One turn moves each row of this set onto another row. After a few examples, where does it send each row asked below?
bav: -238 18 343 -122 13 -13 -101 439 161 124 -65 48 -63 36 -66 164 44 51
linor: -266 -14 168 -410 75 -72 80 -64 26 182 -4 -91 -32 97 114 34 -2 323
ganu: -156 182 -31 -308 293 -7 151 401 134 86 -147 -34 111 -46 -110 -52 23
 -111
vut: -236 -66 186 -183 5 -78 -75 126 108 26 -70 -181 -235 -138 84 -88 245 -64
Dasiz: -67 -157 183 24 -63 177 157 -93 183 181 -4 -151 124 -197 78 112 43 191
vitu: -398 85 81 -334 60 -194 18 177 71 456 -151 -6 116 204 -5 -6 23 -23
ruvi: -241 -104 -17 -88 60 -42 216 -103 164 149 -63 -53 205 -309 -157 252 -69
 -128
benu: -178 16 96 -284 228 -200 139 86 8 222 -54 -60 -48 62 188 109 -133 303
dozor: -208 26 388 -151 48 60 273 89 142 177 -95 -223 -132 -182 -38 -21 216 86
mupe: -163 24 -336 -177 -47 -8 19 -2 111 321 3 -100 288 36 20 34 23 104
kuz: -182 67 -83 -354 137 171 163 263 -44 77 -80 -115 237 144 2 -78 -105 -10
Tora: -218 -25 -354 -115 68 43 -143 21 219 260 -40 -74 65 -39 -7 22 -57 78
fomo: -359 25 75 19 156 -79 114 168 315 273 -118 -89 99 -217 -213 263 55 -158
vemil: -334 -140 222 -143 -160 -13 25 204 110 21 24 -104 -105 66 18 277 87 201
Soro: -138 -28 150 41 28 -170 -68 91 -22 319 -65 -20 161 -300 141 54 -20 -217
vugof: -252 46 92 -121 140 -137 3 167 9 278 -97 -356 200 164 -29 -160 95 -143
dafu: 103 -127 198 57 1 91 95 6 243 143 -24 -270 75 -67 -81 93 -1 205
kega: -113 -48 -77 42 -65 77 -41 203 153 221 -96 93 253 -274 -54 -75 170 -64

ganu turns into -> bav
dozor turns into -> kega
Now these:
Tora turns into -> benu
vemil turns into -> ruvi
vut turns into -> Soro
linor turns into -> Dasiz

One turn moves each row of this set onto another row. After a few examples, where does it send each row asked below?
zuzag: -130 287 8 -55 -15 48 -68 54 -35 88 79 204 67 155 -235 -181 75
vusen: -57 368 -53 45 36 -316 190 128 42 99 321 4 -132 -276 52 152 -9
Divev: -29 397 -37 44 -82 -339 176 144 14 142 262 -41 -78 -284 49 153 13
Timed: -158 252 -161 107 -91 -12 35 26 179 156 166 32 13 -1 -89 -182 350
temuf: -120 215 -45 -63 34 51 -33 101 -13 116 115 169 118 163 -205 -226 38
gamab: -158 272 -138 104 -69 33 55 110 257 169 84 54 43 -4 -129 -205 300
bup: 251 79 -50 -131 125 204 -94 -152 51 12 -26 -139 -85 -23 -61 42 -82
vifo: 106 261 -190 10 -210 -86 3 -141 321 104 -10 -139 -96 -100 109 116 84
nur: -93 162 -143 -62 -67 149 -46 48 170 162 63 113 -37 159 -195 -193 195
pep: 234 86 -32 -127 127 238 -107 -168 41 50 -31 -140 -86 -23 -77 19 -45
toso: -79 186 -86 -33 -62 159 -28 24 120 161 13 150 -70 123 -142 -168 269
Lova: 119 240 -176 17 -206 -100 16 -119 326 76 38 -138 -109 -121 116 156 65
Radig: 117 268 -173 -48 -173 -106 35 -115 353 98 104 -129 -118 -137 128 121 -14
bev: 70 179 71 -70 318 8 126 100 -229 14 234 -15 -77 -170 -74 9 -130
Sok: 122 286 -151 -59 -207 -67 5 -136 321 148 25 -186 -115 -165 127 111 25
sovus: -77 141 -175 -22 -109 109 -47 -17 107 105 40 147 -48 167 -139 -149 244
Gafiz: 92 290 -182 33 -229 -84 36 -123 347 106 39 -129 -77 -158 122 93 60
baleg: -158 357 3 107 -8 -49 23 96 35 101 154 80 221 13 -128 -251 145
tuleg: -53 358 -72 94 -40 -344 162 121 -11 127 279 -15 -36 -242 51 147 88
Tuke: -73 384 -40 79 -35 -333 188 134 -31 89 286 35 -30 -254 40 107 23
Rosav: 101 149 94 -105 301 40 80 99 -251 84 238 22 -51 -121 -137 51 -65
pobi: 196 95 -14 -192 71 234 -101 -179 20 100 -22 -87 -105 0 5 -28 -79
mupuz: 52 239 -101 -24 -222 -54 17 -164 353 117 96 -143 -79 -113 163 125 46
veni: 264 66 -34 -159 125 222 -72 -158 21 20 13 -163 -75 16 3 -59 -81
tum: 155 62 39 -144 92 270 -77 -157 48 35 -3 -107 -77 -9 18 12 -71
bufos: -100 404 10 91 -38 -307 183 97 8 154 245 -4 -92 -299 46 79 68
gonek: 78 187 53 -85 263 36 77 99 -312 53 227 23 -82 -143 -111 -11 -100
pami: 9 208 125 -82 284 -12 94 94 -314 64 198 21 -47 -141 -64 -31 -90
lel: -18 179 167 -74 284 32 88 105 -271 17 233 12 -75 -151 -83 41 -95
Vopep: 54 189 99 -56 279 -26 139 130 -291 4 229 -16 -99 -141 -87 -7 -58
Vuf: 104 274 -155 5 -195 -126 21 -100 380 100 25 -124 -53 -149 111 127 46
zef: 92 193 74 -36 313 -29 71 73 -278 34 256 -22 -40 -164 -132 46 -80
sep: -128 273 -91 142 -70 67 78 72 196 188 98 52 60 -11 -52 -217 337
roku: -71 369 -49 64 -50 -335 193 113 44 92 289 -10 -153 -250 30 123 49
vulu: 62 278 -154 -18 -229 -66 -10 -165 340 172 52 -127 -142 -157 135 78 73
siso: -131 222 -49 -26 40 47 -82 30 -62 14 59 153 111 144 -211 -200 67
tar: 113 258 -156 -44 -200 -105 0 -148 348 92 84 -163 -110 -80 113 80 28
dulun: -196 350 -26 136 63 -68 22 76 -5 60 182 73 154 -25 -201 -239 205
bug: 78 220 89 -102 252 -28 113 131 -296 83 236 -28 -85 -188 -87 23 -94
pogi: 245 93 -62 -153 83 268 -82 -169 65 71 -14 -130 -118 -36 -43 -23 -59
Mupet: 70 202 69 -65 306 -11 52 108 -296 73 260 -4 -37 -138 -145 15 -65
Mibo: -189 316 -56 108 16 -66 73 180 60 103 142 87 191 17 -150 -254 159
vapeb: -63 355 -33 48 2 -328 188 163 -23 127 314 40 -18 -242 22 162 23
Rira: 252 95 -21 -188 110 229 -50 -138 32 91 -9 -166 -108 -58 -36 -13 -94
tiruk: 248 90 -72 -160 127 207 -64 -147 77 26 24 -136 -86 -15 17 -8 -156
Nifu: -19 354 -65 92 -7 -326 174 117 7 99 326 -19 -62 -238 53 179 86
vupe: 254 81 -62 -158 113 237 -85 -145 136 59 -24 -143 -72 -37 -26 14 -43
Bazik: -136 361 29 65 -54 -274 183 93 45 115 335 -11 -78 -260 52 164 53

tar turns into -> veni
gonek turns into -> Tuke
Now these:
vulu turns into -> pobi
toso turns into -> zuzag
Timed turns into -> sovus
lel turns into -> Bazik
Vuf turns into -> vupe
gamab turns into -> nur
Sok turns into -> Rira
bev turns into -> vusen

